128 stands for zero in the data rows.
Some points, one per row:
134 20 178 171 100 140 125 165 0 109 67 47 54 153 82 171 130 251 209 144 86 13 206 124 217 24 0 214 175 79 207 235 181 150 112 162 173 173 180 106 75 174 121 70 195 153
107 99 136 151 125 128 95 114 114 107 139 117 134 100 111 152 133 153 115 122 104 133 121 145 143 109 149 147 123 101 151 158 159 134 150 109 116 139 126 128 102 171 142 101 137 112
255 193 186 121 64 87 182 154 157 82 39 142 127 92 63 169 17 95 149 153 215 180 130 84 208 209 129 162 107 147 40 91 188 118 187 174 108 219 128 193 192 130 130 146 149 140
91 120 136 181 110 137 89 119 170 103 160 150 137 109 115 150 127 162 115 149 122 153 132 172 158 154 162 102 98 135 144 142 179 151 155 62 122 162 111 92 162 135 151 81 151 138
130 123 135 130 157 138 110 133 127 116 132 125 139 113 132 130 137 123 129 132 131 135 120 125 126 130 136 130 138 133 119 123 141 136 138 109 131 124 134 122 126 148 121 118 126 120
121 128 106 121 215 159 106 117 114 97 149 99 128 152 151 71 112 140 134 116 67 144 92 138 89 106 138 133 158 141 143 127 108 115 103 129 107 114 100 137 75 96 103 152 120 156
91 82 179 177 182 18 143 120 85 133 84 160 96 122 25 183 40 241 106 154 54 95 161 193 222 56 64 121 63 103 131 71 198 156 127 42 147 184 144 114 126 194 255 129 203 78
144 135 132 133 132 136 140 124 145 112 142 122 104 125 116 124 108 141 143 136 166 142 128 110 127 132 143 137 124 149 117 134 156 127 143 117 131 144 125 109 159 154 122 137 147 130
105 129 176 123 152 57 158 124 94 179 93 123 123 114 137 115 116 145 103 148 113 145 152 136 162 129 100 73 115 74 154 133 143 137 102 130 103 102 94 168 153 120 129 162 129 102
100 143 141 149 139 115 122 133 130 136 126 162 147 137 149 127 144 122 133 124 103 131 136 129 145 97 150 108 111 137 110 115 146 124 118 94 122 138 133 105 144 125 143 131 165 138
101 102 165 191 92 88 118 128 33 130 167 127 72 105 76 179 105 212 163 55 122 75 165 137 192 32 28 195 157 99 150 220 191 173 142 166 124 210 188 62 95 154 105 173 203 71
155 80 138 140 211 115 117 107 106 170 153 167 144 121 151 146 60 107 134 123 66 188 116 127 129 136 119 134 104 138 137 135 83 154 122 123 175 95 151 107 168 140 131 115 92 74
91 106 69 131 205 166 86 82 132 208 164 118 130 218 169 133 79 106 127 102 59 115 95 81 147 94 96 85 150 150 136 93 41 132 126 169 111 131 99 175 103 79 159 127 170 131
125 127 154 117 166 114 138 149 122 143 109 152 147 135 136 122 120 152 134 154 131 135 132 151 142 145 136 110 110 127 147 113 129 158 151 97 123 158 124 139 139 132 154 136 124 109
137 139 132 118 143 127 105 121 131 107 134 139 159 102 134 121 144 109 150 146 112 121 123 135 119 104 139 132 139 107 119 122 138 131 110 102 133 115 138 131 121 140 137 118 140 143
101 113 179 78 81 1 165 117 15 136 82 49 91 72 58 186 135 65 125 120 84 128 81 52 165 144 42 119 94 0 208 192 211 81 91 203 137 31 57 177 97 149 95 110 77 32
125 121 133 128 150 133 118 136 116 114 141 125 148 120 132 132 150 127 137 136 130 130 120 123 111 125 128 123 137 130 124 132 134 135 131 125 134 130 137 125 127 148 132 136 142 121
151 110 112 120 151 117 172 138 177 130 97 170 128 142 150 86 120 80 171 147 126 143 90 142 128 121 125 119 108 95 106 104 87 120 121 113 145 164 118 125 153 129 152 129 128 148
132 129 115 130 149 159 116 122 122 140 150 127 115 136 112 147 135 104 128 152 132 122 100 120 113 157 137 134 121 151 125 109 141 138 150 116 139 114 136 111 129 134 126 104 152 122
122 116 126 109 146 132 123 121 118 117 173 99 134 134 110 125 156 136 149 164 127 137 126 116 100 128 100 125 146 146 118 119 133 124 144 130 136 138 118 119 134 131 138 164 151 122
140 100 104 132 110 109 150 164 125 120 107 122 137 116 133 92 87 151 162 175 182 156 161 200 140 150 167 121 74 129 139 95 140 196 140 65 196 181 89 153 156 92 214 121 138 108
112 124 132 128 141 132 110 128 130 115 134 129 151 123 136 123 140 128 128 129 128 128 114 124 120 131 138 123 131 127 120 137 146 136 134 111 136 127 131 124 129 143 126 124 130 122
125 141 143 138 133 135 116 122 126 106 140 129 148 120 134 121 134 132 129 133 126 125 120 140 118 111 127 129 142 129 112 133 143 132 120 93 134 130 122 121 140 134 141 139 141 131
120 126 135 130 146 133 113 128 126 119 135 130 149 121 135 131 140 122 129 132 125 128 116 126 113 124 137 122 129 124 120 136 142 132 128 118 137 126 133 126 125 145 126 125 133 122
85 111 45 184 143 203 125 62 209 140 113 210 89 145 177 85 44 112 59 112 180 117 239 93 193 148 103 117 209 210 224 138 131 129 125 245 73 100 93 47 141 38 132 111 50 162
233 243 138 118 78 231 189 78 243 111 39 133 70 51 82 142 0 91 74 109 171 0 237 124 86 220 97 147 202 221 41 131 198 108 77 247 59 122 255 57 162 92 0 95 4 223
123 123 119 127 171 133 113 125 121 118 140 118 139 141 135 108 142 128 139 123 110 133 111 120 100 110 130 125 134 128 132 132 124 133 126 119 130 123 138 132 105 144 129 134 137 127
119 127 130 110 160 154 109 119 134 108 130 121 137 128 127 96 153 132 123 128 116 138 103 126 93 109 138 131 141 138 130 126 130 119 123 107 124 107 125 142 117 122 109 139 132 129
142 119 118 89 146 122 142 139 159 111 110 163 145 141 116 109 167 74 172 131 118 138 129 165 119 114 139 116 117 113 124 118 101 102 107 95 121 143 127 133 127 147 162 143 101 117
117 127 137 116 141 147 120 122 131 107 136 120 135 130 133 104 141 134 128 144 141 132 120 134 114 117 142 128 141 128 120 133 135 137 130 101 135 126 116 126 138 139 129 135 132 128
121 79 125 123 116 138 116 132 102 130 140 120 139 141 138 109 147 147 145 137 119 144 152 129 130 133 113 132 134 131 131 132 112 168 137 120 158 133 131 126 126 135 143 136 159 127
123 126 126 140 154 117 119 124 121 122 122 130 139 125 136 121 144 128 128 140 135 120 123 130 123 115 133 121 128 128 125 125 142 144 119 105 128 134 141 117 112 157 140 136 137 116
121 146 136 114 138 126 114 143 135 69 155 119 132 111 117 127 153 149 127 137 147 128 89 110 111 109 110 150 161 132 126 142 146 125 142 124 126 117 93 141 118 124 148 154 114 128
145 114 129 116 175 134 117 131 128 110 135 104 136 140 122 128 121 121 149 121 108 133 115 100 110 115 118 128 152 155 116 118 115 128 138 160 115 140 150 136 105 140 122 157 151 143
162 77 111 118 102 122 127 173 120 109 112 101 128 62 102 136 65 165 123 177 150 159 168 181 149 159 189 108 80 96 165 111 117 182 158 59 175 165 97 182 129 134 234 95 129 110
84 242 67 99 13 137 117 140 92 180 60 184 143 140 82 118 221 125 144 53 213 182 178 212 90 112 165 144 98 180 161 81 96 0 105 175 66 140 77 140 150 104 133 226 38 162
123 154 131 104 134 110 130 124 113 139 150 133 149 137 153 144 146 128 133 123 123 129 113 96 112 126 134 123 115 128 120 146 128 117 136 106 103 142 137 116 123 128 132 138 152 123
182 116 141 136 142 100 128 136 113 135 135 133 110 109 144 127 132 126 110 134 136 125 151 126 156 128 121 109 127 83 112 138 140 143 118 114 114 105 130 150 139 135 105 109 95 93
120 118 129 125 139 137 108 135 134 118 137 119 144 124 138 115 144 124 132 138 139 132 125 119 116 130 146 117 126 130 120 141 136 139 122 109 148 123 129 127 134 139 130 122 129 125
169 153 105 174 121 186 116 138 115 132 97 146 114 126 116 148 141 89 92 163 129 126 81 112 120 140 137 132 123 139 132 76 138 163 151 112 132 126 140 104 86 149 119 108 179 116
115 118 145 146 98 97 125 102 86 136 152 128 155 132 135 150 124 144 148 114 120 144 136 133 123 131 117 122 141 147 130 173 151 156 145 153 104 156 155 96 104 132 107 141 148 120
130 134 158 140 177 128 104 129 113 89 150 109 54 140 82 146 138 129 204 119 89 123 176 81 168 147 105 105 161 129 116 135 114 139 133 92 155 127 139 104 181 135 115 123 145 142
127 133 129 118 157 139 122 118 130 112 145 118 134 137 124 111 123 131 138 125 119 140 104 123 104 109 139 136 138 140 119 125 128 120 121 123 117 128 126 136 129 137 124 139 135 136
109 121 116 143 141 139 108 107 125 147 138 141 154 124 150 135 145 110 123 136 124 127 129 133 116 114 131 127 122 132 118 125 132 141 131 126 137 118 127 130 136 133 135 116 132 107
120 143 133 96 142 111 128 128 141 122 140 138 158 133 132 121 165 110 127 132 120 124 113 107 107 113 131 115 114 122 118 135 122 98 126 100 100 138 131 118 122 127 146 151 129 105
110 110 80 69 73 111 197 131 177 103 141 202 134 137 81 105 179 109 161 126 99 158 129 111 127 140 66 140 125 103 140 105 69 102 115 126 130 114 122 110 134 129 150 143 100 119
118 116 92 80 82 111 147 184 136 90 180 93 113 118 113 99 141 148 134 155 219 133 142 61 150 189 95 84 73 113 126 127 102 122 138 133 196 138 116 114 148 121 156 191 140 129
120 118 133 135 142 129 116 125 121 119 134 125 147 123 133 125 145 125 131 138 125 125 120 123 118 127 135 122 130 130 121 128 140 138 130 111 130 124 140 119 123 148 126 122 129 125
122 128 133 138 141 135 108 127 127 125 137 123 145 124 135 128 150 123 130 136 128 125 116 120 116 132 126 125 132 132 129 133 139 131 131 119 143 125 135 120 118 143 132 134 138 127
144 118 137 141 131 125 118 150 109 131 147 127 126 116 128 130 136 119 125 135 149 103 135 129 127 105 132 136 132 112 111 137 130 136 140 120 130 131 143 136 126 148 118 114 130 107
95 87 114 99 114 154 105 146 145 113 156 95 141 153 156 77 154 126 139 144 170 127 148 101 127 133 158 125 92 143 110 144 131 146 103 92 199 115 116 123 151 140 154 96 151 146
100 134 122 157 178 110 139 131 150 158 81 194 119 134 130 98 135 97 187 119 101 170 181 161 176 102 179 96 116 135 125 78 117 123 110 115 119 136 137 119 161 130 147 132 156 160
130 108 127 114 163 124 126 150 89 109 154 105 146 112 121 142 159 133 154 145 121 126 132 99 110 118 92 117 147 145 130 127 119 126 155 155 130 139 145 124 117 154 140 177 158 126
117 138 129 128 139 140 100 114 135 116 132 125 150 113 130 123 151 124 128 144 132 125 111 127 121 123 139 123 135 126 130 134 150 134 121 109 139 125 144 131 123 137 124 122 133 125
12 more points follow, each with its number after it:
104 113 118 108 104 121 143 120 111 109 170 121 140 122 116 138 162 162 126 124 112 152 142 124 120 129 93 133 142 132 138 115 118 131 146 137 121 104 126 111 124 137 112 160 142 109 0
163 128 142 107 117 117 151 116 145 136 113 121 130 139 122 148 53 107 133 129 153 169 98 73 130 151 153 140 102 168 99 148 130 116 140 156 128 159 129 120 173 196 126 127 152 131 1
255 165 128 125 53 128 177 133 145 139 66 104 55 77 142 204 48 52 82 59 160 23 209 129 121 172 96 118 158 106 48 105 144 139 80 215 119 41 183 122 103 130 23 82 48 92 2
110 132 141 137 122 113 116 124 121 117 139 128 141 110 145 143 143 134 125 121 143 142 113 141 121 108 121 126 148 135 120 135 140 143 149 153 117 144 120 118 103 129 110 139 136 112 3
121 182 140 111 116 157 141 130 157 77 122 108 152 86 82 114 137 141 89 138 143 78 106 100 87 152 121 140 169 153 100 147 121 94 100 143 131 145 153 114 125 122 93 162 58 162 4
112 117 101 85 225 144 99 98 132 141 152 109 124 180 125 73 119 135 143 91 48 159 66 95 85 75 138 114 158 152 148 122 78 112 123 131 112 92 129 171 83 94 113 147 139 146 5
146 125 130 105 155 112 144 142 167 101 131 167 149 116 107 100 148 80 161 142 112 119 124 130 118 109 131 126 131 97 119 112 111 116 113 101 131 137 124 137 129 150 150 140 128 140 6
114 135 130 121 143 141 121 119 130 114 143 123 141 123 131 116 145 136 134 137 133 133 120 143 113 117 137 133 136 133 123 132 141 129 126 113 125 127 120 131 134 140 127 135 128 124 7
132 133 83 63 118 150 143 135 174 131 20 226 125 126 63 78 191 0 249 87 100 207 223 251 152 85 177 116 157 157 158 72 41 42 59 142 107 149 127 129 136 154 207 174 18 144 8
110 235 123 142 89 150 101 112 140 124 106 128 137 107 56 127 157 168 93 144 197 122 26 80 81 161 106 110 112 114 145 132 169 94 125 105 108 158 143 133 125 128 71 168 144 178 9
162 116 107 126 159 173 83 103 135 134 109 129 84 170 169 106 148 126 81 68 130 120 147 111 117 133 140 123 191 178 111 73 65 89 110 135 138 51 117 182 137 54 77 133 63 145 10
123 126 132 131 136 129 122 126 124 111 132 128 154 118 142 121 142 129 131 137 139 124 113 127 115 120 137 127 130 120 126 137 144 128 124 110 135 121 130 133 116 139 124 120 123 125 11
Which three of these numbered points are nearest to each point below by angle, seen from the average point of the first points? Their numbers follow each, nearest first.
134 130 119 147 136 132 113 125 131 116 113 128 135 133 152 118 150 119 126 143 139 116 118 126 119 113 129 118 131 115 136 143 135 141 120 107 139 130 140 107 103 154 140 140 134 124 > 11 7 9
88 20 89 144 0 69 165 113 1 134 185 108 153 201 99 178 176 255 179 89 47 180 255 156 183 138 0 198 147 144 145 103 100 161 105 181 170 53 138 96 82 40 117 73 168 177 > 0 10 3
142 170 128 126 93 147 155 135 129 87 110 92 143 112 135 117 89 138 128 139 138 103 95 113 91 141 150 131 134 153 116 165 130 113 87 143 146 150 126 130 105 132 89 161 95 180 > 4 9 11
75 188 78 148 102 162 93 137 120 169 43 190 120 127 138 107 202 58 192 52 126 204 234 209 176 99 227 109 127 180 145 80 111 59 89 144 85 130 115 120 143 117 128 141 99 172 > 8 10 6
148 110 116 111 134 113 145 136 155 106 146 173 145 117 126 111 146 91 166 135 92 128 122 128 133 107 129 145 120 84 111 94 110 117 108 96 137 108 129 125 135 145 133 123 150 169 > 6 8 11
128 115 127 111 148 128 133 130 151 109 129 140 143 132 125 119 155 100 147 135 126 128 113 142 116 128 135 118 121 119 121 135 122 124 115 101 131 138 136 130 124 149 145 126 119 109 > 6 11 8
137 139 135 95 148 111 132 132 138 113 145 149 157 131 139 112 164 92 136 135 106 124 118 111 112 111 136 118 116 114 112 121 121 100 124 92 109 132 125 119 126 137 144 152 132 116 > 6 11 7
159 165 128 105 91 182 175 137 168 89 95 86 143 86 136 131 114 108 102 111 137 44 134 187 83 163 140 135 150 153 59 136 102 95 69 156 151 136 167 109 114 88 68 144 18 170 > 4 2 10
102 121 150 138 119 119 119 121 113 127 148 136 150 111 127 154 147 135 128 112 129 133 130 137 114 108 129 125 145 134 127 157 147 147 139 130 105 148 146 101 97 144 108 135 151 111 > 3 0 11
145 134 152 72 119 112 179 136 144 142 143 143 138 155 107 151 109 150 162 104 142 158 74 132 86 181 123 144 100 134 148 155 85 118 162 123 115 148 119 135 164 161 144 139 133 100 > 1 0 9
118 113 115 115 182 140 108 122 123 121 138 126 142 133 131 106 134 124 138 110 96 139 97 124 102 103 143 116 139 134 135 137 122 133 126 125 130 114 135 141 97 132 124 131 135 129 > 5 7 11
119 121 84 94 197 167 103 84 153 148 141 110 121 168 141 96 105 112 136 85 71 118 107 126 94 89 126 114 162 150 121 124 92 120 111 153 119 99 131 157 97 81 112 136 113 142 > 5 10 7
119 137 132 127 138 139 114 116 128 108 142 122 144 121 129 116 144 135 135 139 132 137 118 137 112 118 139 136 139 126 125 133 150 127 120 104 128 124 122 127 133 140 135 135 131 123 > 7 11 9
139 119 136 136 136 128 121 125 120 119 137 131 142 125 133 128 145 124 127 139 133 125 117 127 129 124 143 115 127 116 122 135 151 143 132 111 123 118 137 137 130 140 126 113 120 127 > 11 7 3
118 226 99 129 84 216 140 88 230 109 28 108 109 52 126 69 61 59 57 98 127 86 96 158 30 159 174 95 166 185 80 101 101 114 79 255 158 126 187 120 99 33 0 171 32 230 > 4 2 10
121 139 134 129 142 138 120 117 129 110 143 123 144 118 130 116 145 135 135 133 130 132 119 141 117 115 136 135 137 127 124 134 146 126 124 107 123 124 123 130 136 140 124 135 131 126 > 7 11 4
97 216 58 92 116 168 143 119 158 166 3 240 108 96 26 56 152 41 221 73 124 225 212 212 140 107 172 158 193 167 180 67 54 10 79 169 55 152 130 112 163 138 177 180 37 209 > 8 6 10
127 146 121 127 167 121 113 119 125 131 135 105 138 156 132 120 119 129 137 133 100 126 92 110 104 114 137 111 132 129 132 123 110 143 115 115 126 139 150 127 99 145 130 142 147 135 > 5 11 7
124 134 140 125 153 133 121 124 129 105 143 119 135 116 126 114 141 137 137 136 129 144 122 137 119 115 135 132 143 125 121 130 141 130 122 103 124 123 115 125 133 140 121 138 118 127 > 7 11 4
142 123 114 58 52 95 187 143 129 85 220 131 107 107 49 212 140 216 164 117 129 184 161 157 112 236 69 113 79 111 178 60 83 151 238 126 110 126 97 158 126 123 133 152 119 56 > 0 3 9
84 134 156 136 71 89 139 99 95 147 171 124 141 110 121 172 138 162 122 91 157 150 142 155 108 77 124 135 161 152 141 167 130 142 176 187 76 182 126 70 89 150 75 168 169 91 > 3 0 9
118 126 113 112 135 122 122 102 129 142 155 116 119 146 129 135 122 123 149 150 149 136 114 98 104 141 138 121 109 152 125 145 136 142 127 121 143 135 127 104 148 153 126 123 141 124 > 1 9 7
75 107 132 123 70 98 138 106 101 125 199 139 149 112 118 176 172 169 113 85 114 153 153 123 124 121 88 127 140 138 145 140 131 141 157 156 103 120 144 76 88 147 76 142 164 87 > 0 3 9
115 131 130 127 136 147 122 124 129 117 146 125 138 124 131 117 143 128 123 145 135 133 120 130 120 119 137 134 135 134 115 121 140 129 133 114 127 118 116 126 134 133 130 131 137 123 > 7 11 3
100 115 153 136 124 108 112 122 94 166 160 108 154 119 134 154 122 118 117 117 123 113 135 137 112 110 136 158 139 150 121 144 134 155 150 150 104 161 143 107 104 145 113 104 137 108 > 3 0 11
116 135 137 122 143 140 123 117 132 111 141 123 143 120 128 122 140 134 130 132 131 136 117 143 112 123 132 132 140 134 122 126 142 127 126 111 121 122 125 130 135 139 123 138 134 122 > 7 11 4
156 169 126 97 124 192 127 109 173 83 90 96 121 100 138 91 111 114 82 113 116 65 92 140 48 138 131 129 192 169 103 137 128 105 76 138 145 86 162 157 82 64 36 144 42 176 > 4 10 2
115 149 143 139 131 151 107 120 136 119 121 127 141 117 109 125 144 122 117 146 142 127 85 117 108 134 132 106 123 135 123 122 154 147 123 108 137 138 144 135 118 139 106 137 135 139 > 9 11 4
72 99 101 107 34 105 169 103 128 121 222 159 136 136 120 160 169 193 89 94 88 179 159 113 127 152 61 147 103 121 141 100 101 134 141 143 143 48 116 96 131 112 81 136 135 70 > 0 3 10
90 126 153 128 103 110 141 114 113 155 143 123 139 116 125 145 138 138 126 114 146 126 122 150 107 83 126 149 154 140 133 147 121 134 161 158 89 182 133 94 102 141 99 140 149 101 > 3 0 7
118 123 141 128 122 120 132 134 129 103 123 125 155 115 151 124 135 127 142 139 137 117 115 137 114 126 145 130 135 112 139 145 152 130 130 107 137 124 124 144 101 143 125 117 113 128 > 11 7 3
101 144 115 139 114 140 116 130 133 142 150 134 141 132 135 114 166 139 112 131 165 131 92 111 121 160 110 122 104 116 132 143 143 100 135 117 140 123 124 96 116 138 120 157 146 151 > 9 11 4
123 113 116 115 101 143 152 122 109 112 158 133 117 135 105 144 152 150 110 131 98 143 108 108 136 150 100 157 125 125 135 105 133 126 148 130 143 91 122 111 121 127 106 116 132 100 > 0 10 2
118 135 97 128 42 88 170 153 90 125 171 129 100 111 114 159 155 123 78 118 123 168 121 74 130 173 85 115 87 88 150 100 128 136 127 152 142 32 104 104 100 139 83 112 159 77 > 0 2 3
113 135 129 125 142 139 118 122 134 111 148 118 140 126 131 110 146 140 131 136 145 138 118 133 111 121 139 133 128 130 122 132 140 130 120 109 135 122 124 128 138 135 132 133 131 121 > 7 11 9
85 204 101 98 80 137 112 66 136 111 158 97 83 112 31 154 161 183 141 156 160 121 57 111 118 163 66 137 102 86 195 124 192 99 121 105 159 122 137 121 129 106 81 149 135 123 > 9 4 0
134 86 164 85 99 80 151 106 147 150 160 131 141 120 99 153 91 124 107 111 141 146 70 74 116 159 145 113 131 154 145 166 84 95 149 125 145 109 156 143 142 165 131 140 101 69 > 1 0 4
111 144 75 83 255 127 92 120 105 232 136 57 121 217 174 99 61 156 136 128 0 103 103 48 125 17 113 97 141 139 162 135 14 126 77 149 86 169 159 161 57 110 187 162 169 170 > 5 10 6
162 177 131 111 63 190 164 117 177 61 56 85 154 64 153 106 61 85 118 126 145 73 107 164 67 140 179 143 153 175 91 165 172 100 69 170 154 122 147 131 78 103 33 137 43 219 > 4 2 11
114 170 129 162 155 140 109 109 157 141 34 225 139 101 120 78 112 82 161 142 138 175 207 178 162 100 171 149 163 174 125 50 149 103 127 161 97 146 128 114 146 143 122 129 103 189 > 8 6 10
41 255 0 100 0 195 103 157 25 199 0 214 95 130 35 138 255 88 173 0 125 215 255 255 118 152 184 121 137 240 196 0 33 0 27 255 7 72 91 143 93 59 96 238 0 254 > 8 10 4
120 134 133 130 141 136 114 128 132 110 145 125 147 124 130 120 145 133 130 136 127 134 114 137 112 119 133 132 136 130 122 130 142 124 125 107 124 118 123 129 138 139 124 133 133 122 > 7 11 9
119 136 130 125 148 135 115 113 142 117 149 117 129 132 120 117 145 137 140 143 142 131 123 130 106 126 133 129 137 131 134 131 139 133 129 110 133 128 125 117 135 135 132 135 134 128 > 7 11 9
175 141 179 134 164 174 104 107 159 116 75 136 116 128 103 131 80 100 127 147 121 179 75 114 131 168 150 107 137 155 128 102 135 164 144 103 130 151 137 132 138 162 103 135 136 138 > 1 9 5
124 133 138 123 143 137 117 127 133 104 142 121 141 118 134 120 142 133 132 137 124 133 117 135 111 113 132 139 140 126 119 138 145 127 125 111 121 118 118 132 128 132 134 138 128 120 > 7 11 4
111 147 130 117 140 128 123 120 124 118 143 125 139 128 139 121 146 133 126 132 125 129 111 123 106 112 139 129 129 128 118 132 137 116 127 105 110 132 124 121 134 127 131 141 141 123 > 7 11 9
170 70 38 67 189 235 117 34 255 218 113 85 97 191 255 116 0 57 30 0 80 0 179 60 143 130 118 83 240 222 65 113 0 65 72 251 138 21 155 230 106 0 50 85 0 181 > 10 2 5
104 111 142 119 137 121 110 118 107 132 142 127 143 108 122 151 137 133 127 110 128 130 113 136 127 109 128 142 137 125 138 154 149 138 135 141 127 141 151 105 102 159 117 137 140 97 > 3 0 11
117 124 148 109 135 122 118 129 139 116 138 123 144 124 101 125 146 138 116 129 134 118 88 89 109 133 121 123 144 133 121 134 110 114 134 117 150 122 140 143 140 142 136 144 114 110 > 4 9 11
135 139 101 88 248 122 101 116 119 153 121 87 119 203 149 73 88 150 143 116 35 134 76 78 102 58 135 111 146 126 166 149 62 127 90 136 96 145 161 160 50 120 151 169 154 163 > 5 10 6
118 133 137 128 148 127 128 119 126 115 131 125 140 126 125 118 139 140 137 140 131 139 118 141 117 116 133 129 129 132 117 122 142 132 124 105 120 122 125 124 133 139 133 138 127 118 > 7 11 5
116 183 130 139 113 151 126 135 125 122 119 117 127 128 90 118 139 159 101 139 154 121 58 93 86 145 117 114 117 136 121 137 133 120 114 128 130 160 126 127 126 136 88 166 137 159 > 9 4 7
117 155 125 126 120 129 123 129 123 124 131 124 139 126 115 129 137 144 112 131 159 128 88 92 109 145 130 123 117 132 124 140 140 122 130 122 124 145 126 125 139 155 113 144 130 136 > 9 4 1
124 133 125 115 105 102 143 127 130 118 130 117 136 133 128 128 108 144 124 127 157 137 83 66 113 140 132 124 132 148 119 157 117 119 135 134 154 138 109 135 149 151 137 150 107 130 > 1 4 9
118 124 131 128 141 130 115 129 124 121 136 129 149 123 137 128 147 127 128 132 137 127 115 128 114 130 138 127 129 124 117 132 144 136 127 114 134 125 135 127 124 141 125 119 128 116 > 11 7 3
136 148 139 123 144 135 152 121 142 81 131 98 147 107 145 108 97 128 153 134 114 113 125 146 117 120 151 138 161 131 110 140 140 110 101 104 128 126 128 127 105 130 111 135 74 152 > 4 11 7
108 136 143 146 141 115 132 119 138 117 133 144 146 129 124 121 129 147 126 147 122 132 130 153 124 103 122 122 122 143 114 119 153 134 121 89 123 135 124 112 150 128 143 143 150 126 > 7 11 6
134 118 139 134 107 116 124 135 143 99 124 118 154 108 173 103 119 120 120 154 141 125 102 126 123 132 138 125 142 109 112 133 149 123 135 121 161 133 101 145 101 114 119 126 94 120 > 11 3 4
138 220 102 108 105 160 77 52 148 120 122 114 132 127 88 146 144 129 161 186 171 133 86 100 118 140 135 128 126 137 161 162 177 98 104 99 126 148 159 117 149 141 119 109 161 156 > 9 4 7
185 165 115 92 65 126 209 118 204 120 78 103 124 105 157 108 46 117 71 119 177 57 82 97 78 193 136 131 161 168 75 135 52 60 97 187 177 121 158 150 153 69 75 134 0 158 > 4 2 10
132 121 170 71 112 111 164 119 160 118 157 116 168 99 115 151 86 128 141 113 124 127 95 136 91 158 145 145 136 138 139 151 108 92 133 131 145 103 135 133 135 144 135 141 88 102 > 4 1 11
155 155 120 124 97 145 155 121 126 96 113 97 163 90 167 141 90 113 130 135 142 94 136 144 109 144 164 158 140 156 99 160 145 101 92 141 133 127 138 108 117 135 93 124 83 158 > 4 2 11
157 123 183 122 156 150 111 131 171 105 81 150 145 123 132 109 115 99 107 134 141 146 119 115 145 120 139 155 141 142 90 114 166 115 153 142 120 133 126 162 141 146 110 110 147 137 > 1 10 6
145 140 137 113 140 110 140 141 142 120 136 154 146 133 153 126 143 109 147 129 118 127 113 128 107 123 135 132 114 109 109 104 120 120 136 113 121 135 119 138 132 133 126 133 140 141 > 6 11 7
22 0 155 180 255 175 69 95 242 253 143 106 31 161 194 141 0 156 0 143 82 201 96 147 255 230 247 132 27 97 255 213 51 145 202 150 118 209 11 112 227 117 221 0 52 94 > 1 5 10
144 103 124 113 130 122 101 131 165 92 152 140 150 116 135 87 132 91 152 153 113 136 137 123 140 115 161 128 121 90 99 105 120 125 117 103 162 115 109 141 144 140 143 121 130 166 > 6 11 8
125 127 131 133 147 136 112 124 122 118 132 129 138 124 142 127 135 128 126 128 132 120 123 130 121 125 133 121 129 131 124 129 141 137 121 117 137 123 135 132 121 143 124 121 126 112 > 11 7 10
126 114 124 113 149 130 143 138 138 123 118 139 137 142 125 118 149 117 150 130 136 130 105 131 121 130 127 120 122 116 125 145 120 128 121 99 134 148 133 126 132 145 147 125 127 115 > 6 11 8
115 169 136 130 125 149 118 119 140 122 127 121 129 122 105 110 143 145 113 141 145 137 70 124 96 127 126 105 116 126 130 117 156 123 118 102 113 138 134 129 126 121 93 155 147 151 > 9 7 4
144 96 105 108 174 138 189 139 181 128 94 182 124 151 117 84 136 79 184 151 114 148 88 142 135 129 124 116 114 89 138 152 88 125 116 85 117 173 149 114 147 149 167 110 138 127 > 6 8 5
145 100 126 115 153 130 157 145 148 140 129 136 123 141 129 120 141 98 143 133 137 123 91 133 132 129 145 131 110 110 118 143 105 129 129 99 131 153 149 133 145 150 149 102 125 104 > 6 1 8
114 138 118 77 159 109 125 58 156 172 183 94 72 187 104 136 117 134 148 163 157 143 90 65 92 154 129 117 109 171 145 134 121 113 130 99 154 126 134 81 184 128 139 137 150 112 > 1 5 9
90 60 137 122 166 119 79 115 117 152 153 117 116 146 134 165 84 108 88 40 34 100 77 76 147 61 87 151 156 133 144 149 107 125 114 134 177 111 145 113 122 115 172 119 201 111 > 5 10 0
121 107 111 105 238 115 103 115 126 151 135 132 108 168 109 87 116 136 141 96 65 137 94 86 102 93 136 95 141 157 136 117 94 120 127 115 130 99 158 158 93 121 124 147 149 129 > 5 10 6
108 137 129 116 151 140 118 98 141 129 172 108 109 144 110 126 145 136 151 157 147 126 119 129 105 135 129 132 128 138 132 131 148 133 135 111 142 129 117 110 150 130 126 130 132 129 > 7 9 0
